One turn moves each row of this set onto another row. After a few examples, where does it send each row asked below?
memi: .30  .16  -.02  .00  .18  -.07  .06  -.02  -.35  .13  -.07  .06  -.34  .32  -.11  -.28  .12  -.15  -.17  .14  .42  -.26
rit: .24  .13  -.19  .18  .02  -.39  .43  -.09  -.15  .23  -.05  .09  -.50  .16  .25  -.26  .21  .21  -.16  .10  .01  -.11
gero: .16  .17  -.22  .17  .10  .09  .26  -.13  -.42  .14  -.28  .28  -.27  .40  .03  -.15  -.11  .01  -.17  .17  .30  -.14
Dami: .43  -.08  -.31  .20  .58  -.09  .09  .00  -.52  .26  .21  .16  -.29  .24  .15  -.06  -.04  -.11  -.16  -.25  .20  -.06
luvab: .13  .04  .19  .32  .43  .05  .40  -.14  -.20  .14  -.17  -.16  -.26  .17  .37  -.06  .22  -.20  -.34  .10  -.18  .14
lup: .29  .03  -.16  -.09  .18  -.22  .38  .00  -.51  .16  .14  .13  -.03  -.10  .06  -.16  .09  -.33  -.38  -.20  .23  .01
Bug: .18  .05  -.19  .19  .16  -.39  .57  .05  -.20  .16  .03  .10  -.46  .33  -.01  -.40  .08  .06  -.16  .38  -.02  .21
fopu: -.12  -.15  .08  -.03  .55  -.08  .42  .03  -.03  .16  .13  -.06  -.17  .19  .10  -.17  -.07  -.23  -.41  -.02  .03  .11
Lavo: -.07  -.04  .02  .32  .33  .03  .29  .25  -.25  .42  .15  .14  -.62  .36  .23  -.25  -.04  .00  -.17  .13  -.05  .34
sapap: -.05  -.12  .08  .12  .30  -.02  .32  .36  -.23  .44  .27  .11  -.41  .08  .31  -.40  .10  -.13  -.10  .05  .04  -.12
muriv: .16  .23  .01  -.15  -.02  -.06  .16  .28  -.26  .02  .19  .16  -.16  .23  .25  -.26  .00  -.39  -.35  -.02  .13  .24
mukuf: .08  -.13  -.06  .23  .61  -.07  .30  .02  -.24  .22  -.16  -.01  -.14  .15  .24  -.16  .08  -.18  -.48  -.17  -.12  -.16
mero: .32  .06  -.11  .03  .19  -.12  .36  -.18  -.34  .26  -.14  .06  -.17  .54  .03  -.15  .01  -.25  -.04  .17  .44  -.05
Puv: .27  -.13  -.12  -.03  .24  -.16  .48  .07  -.42  .16  .22  .04  -.09  -.13  .07  -.20  .09  -.24  -.48  -.15  .33  .01
vivu: .11  -.01  -.14  .41  .36  -.07  .42  -.09  -.41  .53  .11  .00  -.54  .10  .20  .08  .12  .11  -.16  .09  -.02  .19
zila: .40  .13  -.29  .30  .32  -.15  .33  -.06  -.69  .13  -.15  .04  -.16  .25  .10  -.03  .09  -.32  -.30  -.13  .06  .37
vil: .16  .04  -.21  .07  .28  -.45  .34  .13  -.28  .11  -.02  -.12  -.32  .42  .40  -.37  .17  .08  .02  .09  .04  -.06
komom: .38  .22  -.02  .25  .05  .29  .20  .15  -.21  .13  .24  .36  -.43  .13  .22  -.20  -.01  -.19  -.25  .25  -.01  .10
labe: .18  .15  .04  -.06  -.01  .00  .25  .34  -.13  .05  .26  .11  -.26  .22  .33  -.26  .01  -.25  -.51  .06  .17  .24
peba: .23  -.11  -.08  .18  .41  -.20  .42  .14  -.44  .54  .25  -.07  -.21  .06  .39  -.09  .24  -.10  -.16  .22  .01  -.10
butiv: .13  .22  -.05  .36  .04  .22  .30  .08  -.30  -.01  -.12  -.03  -.48  .23  .32  -.14  .04  -.14  -.21  -.23  .14  .38
Zom: .24  -.07  -.03  -.09  .39  .02  .35  .04  -.39  .07  .51  .12  -.19  .06  .07  -.21  -.09  -.24  -.10  .20  .26  .17
Rofar: .11  .32  -.07  .26  .00  .17  .20  .05  -.39  -.03  -.11  .08  -.44  .21  .17  -.17  .04  -.25  -.16  -.22  .06  .39
Fenof: .43  .00  .09  .33  .27  .08  .32  -.19  -.41  .22  -.06  .25  -.41  .34  .49  -.15  .05  -.18  .00  -.12  .09  .30
Rusor: .01  .19  .02  .19  .31  .12  .28  .05  .06  .14  .09  -.09  -.38  .14  .05  -.01  .07  -.17  -.48  .14  -.14  .10
kol: .40  -.02  -.31  .39  .42  -.10  .38  .04  -.62  .16  -.13  -.10  -.19  .26  .16  -.04  .10  -.22  -.39  -.16  .15  .30
Lusof: .16  .10  .10  -.02  .18  -.02  .15  -.05  -.51  -.03  -.16  .13  -.32  .41  .07  -.36  -.02  -.06  -.15  .37  .34  .05
Paf: -.01  .03  -.33  .19  .28  -.24  .42  .21  -.25  .04  .05  -.02  -.45  .21  -.02  -.50  .05  .07  .02  .06  .05  -.10

butiv moves to -> kol
luvab moves to -> mukuf
mero moves to -> memi
Where do these go?
zila moves to -> lup
rit moves to -> vil
sapap moves to -> Lavo
Fenof moves to -> Dami

One turn moves each row of this set onto another row. After a few examples, where does it send each row asked below?
bezu: -.30  -.23  .03  .25  .15  -.02  -.13  .15  -.23  -.13  -.13  .27
tigi: -.18  -.23  .13  .16  .00  -.30  -.07  -.08  -.11  -.23  -.21  -.15
Mur: -.35  -.13  -.10  .31  .17  .00  .08  .09  .03  .25  -.18  -.17
puvu: -.21  -.20  .26  .07  -.45  -.12  -.08  -.25  .06  .07  -.25  -.06
dud: -.01  -.40  .04  .16  .00  -.15  .00  .04  -.15  -.12  -.18  .28
zeme: -.10  -.09  -.12  .07  -.24  .06  .10  -.08  -.28  .10  .22  .20
gedog: -.14  -.21  .23  -.01  -.14  .03  .02  -.30  -.20  -.23  -.17  -.10
Nege: -.52  .03  .23  .12  -.29  .20  -.13  -.09  -.01  .04  -.25  -.09
saviz: -.18  -.01  -.09  .04  -.19  .14  .07  -.14  -.36  .01  .18  .03
Kedap: -.53  .07  .23  .15  -.32  .17  -.18  -.07  -.12  .05  -.26  .02
vulir: -.08  -.26  .00  .05  -.26  .11  .22  -.28  -.30  .29  -.17  .10
tus: -.34  -.10  .18  .12  -.34  .30  -.10  .00  -.14  .13  -.20  .31
reda: -.37  -.11  .14  .21  -.34  .20  -.16  .01  -.17  .13  -.17  .37
Vom: -.31  -.13  .25  .11  -.45  -.11  -.12  -.25  -.01  .07  -.25  -.08
nav: -.05  -.31  -.06  .26  -.20  -.24  .18  -.06  .00  .36  -.23  -.07
Bimi: -.35  -.06  -.02  .17  .13  .09  .16  -.09  -.21  .11  -.22  -.33
sidi: -.29  -.25  .10  .16  .17  .13  .10  .19  -.32  .00  -.18  .22
pimi: -.36  -.19  .03  .30  -.18  .04  -.16  .28  .07  .18  -.25  .28
Garov: -.28  .03  -.13  .11  .01  .09  .09  .00  -.29  -.06  .15  -.07
fufa: -.30  -.17  .18  .05  -.30  -.17  .03  -.35  .08  .22  -.34  -.09
zedi: -.02  -.18  -.16  .10  -.35  -.15  .08  -.08  -.17  .14  .16  .15
rup: -.26  -.19  .01  .11  .13  -.24  .14  -.05  -.07  -.08  -.35  -.18
Todo: -.39  .13  -.16  .18  -.04  .06  .00  .06  -.12  .06  .09  -.16
bur: -.55  .01  .23  .09  -.09  .23  .00  -.16  -.07  .17  -.23  -.09
temen: -.20  -.19  .31  .04  -.20  -.10  -.06  -.33  -.25  -.18  -.17  -.10
povum: -.07  -.31  -.09  .22  -.20  .02  .16  -.11  -.10  .43  -.17  .27
simu: -.31  .07  -.20  .18  -.13  -.20  .03  .03  .00  .07  .03  -.23
fufaf: -.04  -.43  .04  .16  -.03  -.25  .14  .08  -.15  .08  -.30  .24
luse: -.17  -.23  .17  -.07  -.08  -.01  .16  -.39  -.28  -.06  -.29  .00
Tuma: -.34  -.21  .23  .11  -.27  .22  .01  -.08  -.14  .34  -.14  .35
zuf: -.05  -.39  .10  .22  .01  -.29  -.06  .00  -.16  -.13  -.15  .20
nuro: -.23  -.04  -.21  .25  -.22  -.20  .03  .14  .05  .20  .04  -.04
kofa: -.16  -.27  .10  .15  .05  -.25  -.01  -.04  .02  -.20  -.24  -.14
rek: -.18  -.06  -.17  .16  -.41  -.20  .04  -.07  .01  .26  .10  .07
Zume: -.07  -.28  .03  .12  .07  .18  .24  -.14  -.40  .16  -.07  .07
fum: -.32  -.21  .00  .19  .16  .09  -.10  .23  -.17  -.11  -.19  .23
lek: -.36  -.07  -.02  .14  .12  .35  .16  -.12  -.29  .20  -.16  .00
dem: -.40  -.14  -.01  .32  -.08  -.02  -.22  .22  -.01  .10  -.25  .33
Nugu: -.32  -.09  -.08  .29  -.15  -.11  .09  -.06  .08  .37  -.31  -.17
bisu: -.44  -.17  .11  .32  -.04  -.04  .00  .26  .04  .31  -.25  .17

luse moves to -> Tuma
Nege moves to -> fum
povum moves to -> nav
Where do these go?
nuro moves to -> simu

